In the data rows, zero lies at 4.5, halfway between 4 and 5.
Here are some points, each followed by its number:
tensor([4., 2., 4., 5., 9., 9., 6., 6.]) 0
tensor([4., 9., 6., 5., 6., 5., 4., 4.]) 1
tensor([7., 1., 4., 4., 2., 2., 3., 3.]) 2
tensor([2., 6., 5., 6., 9., 9., 6., 5.]) 3
tensor([5., 9., 5., 5., 5., 3., 5., 4.]) 4
tensor([4., 8., 6., 6., 6., 6., 5., 4.]) 5
tensor([4., 9., 6., 5., 5., 5., 6., 4.]) 6
tensor([6., 9., 5., 4., 0., 4., 2., 3.]) 7
tensor([5., 1., 5., 4., 0., 2., 2., 3.]) 8
tensor([4., 8., 6., 6., 6., 4., 4., 3.]) 9
tensor([7., 9., 5., 4., 2., 4., 5., 4.]) 10
tensor([7., 4., 3., 4., 0., 1., 3., 4.]) 11
tensor([6., 9., 7., 5., 3., 2., 4., 3.]) 12
tensor([4., 9., 7., 7., 5., 6., 6., 5.]) 13
tensor([2., 0., 3., 4., 6., 6., 5., 6.]) 14
New points follow, each followed by the number of its nearest point above.
tensor([4., 6., 6., 6., 8., 9., 5., 4.]) ~ 3
tensor([8., 7., 4., 4., 0., 0., 3., 4.]) ~ 11
tensor([3., 0., 5., 6., 9., 9., 6., 5.]) ~ 0
tensor([3., 1., 3., 4., 6., 3., 4., 7.]) ~ 14
tensor([3., 5., 4., 6., 9., 9., 6., 5.]) ~ 3
tensor([7., 5., 2., 3., 1., 1., 4., 3.]) ~ 11
tensor([3., 5., 6., 6., 8., 8., 5., 4.]) ~ 3
tensor([2., 5., 6., 6., 9., 9., 5., 5.]) ~ 3
tensor([3., 2., 4., 6., 9., 9., 6., 6.]) ~ 0
tensor([4., 2., 4., 4., 9., 9., 5., 6.]) ~ 0
tensor([5., 5., 3., 2., 2., 1., 3., 3.]) ~ 11
tensor([3., 2., 4., 6., 9., 9., 6., 5.]) ~ 0
tensor([2., 6., 7., 6., 8., 9., 5., 5.]) ~ 3
tensor([6., 9., 5., 4., 2., 4., 5., 3.]) ~ 10
tensor([4., 9., 6., 6., 1., 5., 4., 3.]) ~ 7
tensor([2., 7., 7., 6., 9., 9., 5., 5.]) ~ 3
tensor([3., 3., 5., 4., 9., 9., 6., 7.]) ~ 0
tensor([6., 9., 5., 6., 4., 4., 5., 4.]) ~ 4
tensor([2., 7., 5., 6., 9., 9., 6., 3.]) ~ 3
tensor([3., 6., 4., 7., 7., 9., 6., 5.]) ~ 3
tensor([7., 4., 3., 3., 0., 1., 3., 5.]) ~ 11
tensor([2., 2., 4., 5., 9., 9., 6., 6.]) ~ 0
tensor([7., 5., 3., 2., 1., 3., 3., 3.]) ~ 11
tensor([8., 6., 4., 3., 1., 1., 4., 4.]) ~ 11
